In the rows, zero is written as 128.
One turn moves every row onto another: examples first, then more rows asked
j_908: [126 148 130  97 112 114 117 155 142 151 146  97 167]
j_17: [117 174 138 109 146  96 102 106 121 140 124 122 146]
j_572: [151 139 111 127  89 157 148 122 118 136 151 127 108]
j_36: [ 83 148 126 128  78 100 141 147 149 124 110 119 127]
j_500: [ 94 113 120 128 139 143 111 153 121 122 130 131  88]
j_964: [160 109 108 127 119 143 128 103 103 146 130 114 135]
j_224: [ 87 124 138 123  95 113 125 151 138 121 113 129  83]
j_779: [ 93 141 117 119  67  98 137 144 140 117 109 124 140]
j_774: [127 172 130  98 137  96 109 102 117 142 120 132 151]
j_63: [ 93 126 130 122  93 100 123 140 144 118 104 128  82]
j_812: [162 134 129 120 126 107 127  83 112 143 111 122 132]
j_6: [ 94 173 122 114  96 103 127 136 139 130 119 125 170]
j_10: [120 105  95 121 131 160 110 149 104 135 132 136 122]
j_622: [ 83 146 123 113  75 101 139 148 150 122 111 126 126]
j_708: [154 137 131 131 128  99 133  81 126 138 117 115 127]
j_765: [113 120  95 131 136 164 115 147 103 141 138 133 132]
j_539: [116 129 137  95  92 112 145 147 152 128 116  85 149]
j_567: [159 143 124 110 129 112 124  81 120 143 121 118 144]
j_251: [128 103  97 123 131 160 117 137 104 142 139 126 112]
j_364: [ 85 124 140 133 106 111 126 151 141 115 113 127  87]
j_156: [154 151 124 122 134 115 124  79 119 144 119 113 140]
j_141: [115 145 114 105 108 177 138 144 107 119 143 132 112]
j_202: [149 159 136 104 135 108 106 131 142 152 158 121 136]
j_712: [ 88 167 116 111 107 115 113 144 125 130 126 120 176]
j_629: [ 90 137 111 130  71 111 144 141 146 119 108 112 141]
j_953: [ 97 149 149  90 125 154 128 143 115 113 119 118  96]
j_982: [125 177 133  98 122 101 112 104 123 148 119 121 160]
j_393: [ 95 171 131 103  90 102 123 137 133 131 118 127 168]
j_862: [103 136 152  89 108 121 144 135 143 118 102  93 101]
j_675: [ 97 130 135 126 148 138 102 143 120 122 122 141  88]
j_523: [ 97 126 140 136 100 109 131 128 144 117 100 121  82]
j_667: [122 180 136 111 127 105 111 105 122 142 121 123 164]
j_796: [ 98 119 130 120 131 133  96 153 117 125 120 139  85]
j_504: [ 97 172 117 103  96 103 116 138 119 138 121 127 171]
j_561: [149 110  98 144 107 141 144 111 110 144 128 114 142]
j_507: [153 105  94 130 111 143 134 111 105 149 120 117 132]
j_710: [123 104 100 135 132 162 119 137 102 137 136 119 118]
j_286: [101 108 125 120 130 142 110 153 119 122 131 139  86]
j_316: [156 111 104 136 125 144 132  98 108 138 127 112 135]
j_107: [169 146 137 125 112 121 128 110 134 141 155 128 107]

j_982 moves to j_224
j_812 moves to j_779
Now find these:
j_765 moves to j_17
j_141 moves to j_202
j_36 moves to j_710

One turn moves every row onto another: examples first, then more rows asked
j_136: [114 125 148 107 114 110 140 143 177 146 117 120 129 106 147  87 134  95
 111 136 131 164 116 106 133 136 140 106 141 151 115 139 131 153]
j_313: [164 134  95 147  99 114 116 106 118 144 135 118 144 164  82 146 121 114
 151 124 125 137 122 105 152 116 132 127 108 149 137 132 144 152]
j_268: [149 116 159 119  90 159 119 114 129 132 140 107 107 138 110 146 109 127
 122 137 122 132 142 157 118 122 151 157 136 129 123 187 147 156]
j_758: [105  90 121 129 130 144 156 152 145 119  89 127 136 131 168 131 113 150
  96 135 151 135 115 100 129 111 141 117  93 125 132  97 134 126]
j_513: [133 103 131  83 110 164 103 108  97 111 149 151 149 145 109 140 155 132
 112 115 119 134 110 124 148 134 106 127 132 137 112 111 126 172]
j_919: [143 133 109 154 131 113 104 135  83 141 123 135 142 121 109 119 103 129
 141 128 134 136 116 133 100 161  99  97 123 117 146 141 144  91]
j_350: [136  97 124  90 109 150 113 123 116 113 156 146 149 141 116 135 144 142
 120 119 130 130 123 131 170 129 108  99 148 140  97 121 134 179]
j_45: [144 176 151 114 107  90 132 145 147 160 113 120 120 120 153  88 131 120
 131 129 139 140 126 132  97 132 115 128 146 151 112 113 126 119]
j_67: [146 109 163 102  79 160 135 118 109 131 128 104 106 115 114 141 107 147
 134 132 129 135 148 159 122 137 131 157 135 136 137 175 153 141]
j_166: [114 153 129 144 117 125 152 115 151 104 125 123 119 103 143 121 129 154
  99 118 101 147 100 131 108 108 136 135 153 108 121 107 108 174]
j_483: [146 100 149 118 129 134 135 136 109 116 117 106 108 130  87 110 150 153
 135 142 134 139  79 144 120 152  85 138 112 106 120 142 142 107]
j_237: [136 158 139  97  95 120 158 118 132 132  90 122 148 132 139 120 159 130
 133 125 105 144 123 104  91 122 159 147 128  90 143 113 117 146]
j_872: [112 133 142 138 124 152 158 135 119 115 115 123 129 118 166 126 128 183
 106 122 156 141 119 139 106 101 116 154 123 143 140  91 124 128]
j_817: [120 113 140 118 115 152 133 145 134 114 133 144 118 137 147 145 116 104
 122 110 110 104 142 156 148 150  94  74 139  91 117 124 148 136]
j_955: [130 135 111 153 122 134 163 140 126 104 115 111 132 122 159 104 117 174
 100 129 146 142 151 122 115  91  97 132 131 141 122 115 104 125]
j_459: [ 97 134 111 107 135 116  93 130 163 122 113 100 129 156 150 160 141 136
 117 135 165 123 102 113 106 105 151 124 143 130 141 125 128 143]
j_799: [119 123 100 121 143 110 112 147 168 124 109 127 120 146 151 140 131 133
 125 147 176 146  88 103 122 106 144 140 114 146 125 109 146 134]
j_798: [ 98 118 124  98 106 106 130 147 162 118 103 120 118  86 137  74 111 102
 101 125 125 144 119 113 133 139 122 123 137 151 126 128 130 116]
j_249: [117 125 142 128 137 151 139 152 129 112 143 134 115 149 156 139 120  99
 120 120 104 112 143 157 136 138 102  74 140  96 120 152 132 141]
j_467: [119 122 142 129 124 164 130 147 129 116 148 136 121 141 141 129 121  93
 119 117 115 126 150 154 129 143  81  77 142 109 118 152 137 146]
j_904: [ 95 114 137 110 140 138 126 115 154 115 127  91 141 106 145 116 165 104
 112 148 150 155 127 109 116 122 123 153 143 144 157 141 117 120]
j_311: [135  95 106 139 126 108 166 142 149 121 125 150 108 167 113 125 114 115
 145 126 111  97 128 149 154 144 122 108  97 119 144 130 103 114]
j_180: [146 144  98 158 139 112 103 129  77 130 135 124 149 124 120 125 116 130
 140 133 130 149 112 120 112 156  98 101 116 123 149 139 141 102]
j_373: [110 113 140 109 128 123 142 135 171 141 139 113 141 133 150 107 157 111
 127 152 165 151 123 109 124 105 158 162 128 143 144 147 134 122]
j_931: [126 165 165 112  97 116 160 119 119 154 109 130 138 129 162 104 128 124
 116 128 116 126 141 104  90 129 156 123 119 112 144 101 109 130]
j_211: [169  90 144 121 120 132 130 137 121 131 119 103 111 131 102 116 144 163
 140 153 146 133 108 149 116 159  82 132 121 103 115 150 139 109]
j_961: [122 105 120  94 107 119 109 119  88 133 140 144 139 134 134 139  91 147
 113 132 116 111 128 153 124 152 178 156 112 139 149 155 110 121]
j_925: [141 170 122  85 100  87 129 143 141 126  84 138 133 140 140  93 137 122
 136 114 143 126 136 125 118 119 132 130 144 142 113 105 127 102]
j_261: [123 107 133  71 120 157 109 121 102 108 141 142 146 158 123 140 151 126
 110 116 124 127 117 131 160 137 105 111 131 140 101 114 121 170]
j_733: [126  92 108 100 107 124 132 116  99 127 154 158 133 124 128 140  94 142
 135 138 117 118 135 144 128 146 178 163 117 122 157 153 115 137]
j_226: [111 169 144 128 113 130 141 111 119 120 110 138 116 117 153 132 118 156
 104 115 124 153 100 113 100 125 142 116 132 132 135  83 117 176]
j_946: [160 146  96 137 100 115 125 105 109 133 135 121 144 165  96 142 125 110
 139 118 123 150 128 104 171 118 121 127 116 157 129 129 141 159]
j_638: [124 105 117 135 123  95 169 132 146 117 131 146 105 158 117 126 111 114
 131 133 103  95 120 154 161 145 139 122  99 116 150 138 104 110]
j_464: [149  83 151 123 125 149 136 134 120 112 120 124  99 129  86 104 141 163
 126 134 133 134  90 155 123 148  93 140 121 107 115 144 135 112]
j_362: [151 147 104 135 107 115 114  84 104 134 151 121 133 149  87 143 119 116
 148 123 141 140 129 104 161 127 123 114 134 157 139 123 136 157]
j_717: [160 138  98 154 143 113 107 114  85 126 126 137 134 126 112 136 119 131
 154 137 145 146 116 122 116 156 103 117 123 100 141 122 146  95]
j_150: [153 120 159 114  90 155 128 130 114 138 128  95 107 137 113 138 107 141
 124 132 120 140 130 154 118 121 143 162 134 119 119 185 160 145]
j_32: [112 108  99 116 102 125 136 161 138 129  87 101 136 147 157 129  97 163
 106 133 148 128 130  87 103 110 139 110  98 122 139 127 127 134]
j_37: [124  99 113 128 117  99 154 126 148 137 146 138 103 158 123 131 103 107
 138 138 108  86 129 139 145 158 134 109 104  97 153 132 104 121]
j_740: [128 109 115  98 111 118 110 112  91 134 134 166 142 139 130 152  99 133
 124 131 112 103 133 150 116 152 172 145 115 137 155 142 104 122]

j_459 moves to j_925
j_872 moves to j_373
j_211 moves to j_67
Now find these:
j_638 moves to j_249
j_313 moves to j_919

One turn moves every row onto another: examples first, then more rows asked
j_959: [133 139 117 151 121 130 122 112 131 157 132 143 114 173 162  95 136]
j_82: [131 137 122 128 134 125 110 119 128 132 181 133 131 130 157 114 135]
j_852: [111 141 107 145  99 118 139  98 136 155 145 147 143 125 188  88  92]
j_652: [136 139 107 132 120 116 129 116 160 121  67 123 136 110 127 124 138]
j_725: [132 160 130 138  93 151 143 101 115 150 125 129 131 115 178  70  96]
j_711: [112 183  86 128 132 170 138 123 154 124 125 142 132 107 109  96  95]
j_291: [ 99 124  88 141 110 165  99 144 127 142 126 134 123 122 182 115 104]
j_239: [111 130 117 131 114 159 125 113 172 127 111 119 147 152 197 109  95]
j_198: [101 154 117 127  74 120  75 143 137 118 130 140 154 124 120 102  83]
j_634: [142 168 112 118 109 101 128 107 161 111  95 129 150 103 126 129 139]
j_375: [134 161 130 114  96 154 143 124 161 109 115 116 154 146 191 104  91]
j_864: [ 95 158 132 122 107 100  86 111 120 143  73 142 147 149 135 101  96]
j_802: [112 165 147 104 108 112  91 130 101 124  82 126 150 122 125 101  92]
j_730: [104 148 131 137 155 133 147 128 171 151 105 146 144 155 132 100  83]
j_920: [102 143 131 134 146 135 107 117 144 129  55 132 137 129 139 108  92]
j_489: [ 95 162 120 138  74 137  62 119 142 135 116 145 141 136 123  93  92]
j_278: [116 152 132 110 115 169 114 106 165 110 138 110 154 125 190 112 101]
j_791: [101 163  73 137 137 156 138 125 164 130 124 148 135 114 114 101  92]
j_627: [133 164 150 117  85 168 138 148 119 107 123 122 125 113 140 109  94]
j_679: [116 165  90 106  92 141 128 131 143 125 157 153 145 142 146  88 152]
j_777: [142 143 109 122 138 120  91 143 172 107 104 116 156 111 128 115  96]
j_818: [100 163 148 122 167 158 123 111 160 139 135 133 144 119 127 106  95]
j_374: [136 174 105 133 121 108  86 105 187 125 104 139 158 139 137 110 103]
j_101: [ 82 155 138 132 121  77 129 108 129 126 141 126 137 129 156 120 126]
j_257: [151 173 126 131 124 148  88 117 164 124  76 117 138 125 127  93 107]
j_999: [102 139 153 128 124 112 140 140 104 118 108 100 123 112 145 106 122]
j_307: [107 136 126 119 100 124 156 136 117 129 136 142 137 138 114 116 150]
j_632: [161 151 136 127 113 136 141 147 107 126 139 122 122 144 152  92 127]
j_86: [100 130 130 131 106 149 142 119 117 144 121 140 121 142 115 109 159]
j_728: [107 145 121 136  75 141  79 147 129 127  99 131 138 129 118  90  84]
j_219: [ 84 128 121 129 113 137 103 117 155 123 166 145 137 115 152 138  99]
j_75: [120 167  88 133  75 129 131 148 129 132 128 150 139 148 185 113  97]
j_559: [127 157 114 128 123 127 108  86 164 125  87 128 135 102 128 126 148]
j_367: [ 99 153 130 121 102 131 138 104 123 139 148 150 135 140 114 116 161]
j_140: [118 173 128 110 130  98 128 132 143 101  88 137 164 122 137 122  79]
j_825: [102 188 137 115 141 126  88  82 151 118 101 141 149 115 141 118  99]
j_296: [121 189 112 120  89 174 100 121 116 128 145 135 127 115 177 108 113]
j_993: [118 123 119 132 114 142 136 122 120 137 149 123 140  91 178  88  88]
j_688: [113 185  78 135 121 154 149 123 161 129 115 152 135 127 113  95  92]
j_609: [117 125  85 114 103 150 135 162 136 126 132 142 137 141 144  86 144]
j_997: [ 87 147 132 109 123 101  73 114 119 129 106 136 156 118 132 114  96]
j_697: [104 156 123 153  78 143 131 109 153 153 102 155 119 171 158 108 100]
j_636: [127 191 151 114 139 138 154 128 154 130 121 141 154 138 125  95  84]
j_186: [112 150  97 117 103 176 113 123 136 139 134 142 124 138 144  79 159]
j_322: [ 95 171 152 144 111 116 128  94 119 144  97 119 113 143 152  94 136]

j_296 moves to j_75
j_101 moves to j_999
Now find these:
j_920 moves to j_825
j_82 moves to j_632
j_688 moves to j_791
j_307 moves to j_86
j_278 moves to j_375
j_679 moves to j_609
j_652 moves to j_559
j_198 moves to j_728
j_993 moves to j_725
j_864 moves to j_997
j_636 moves to j_730
j_627 moves to j_697
j_374 moves to j_777

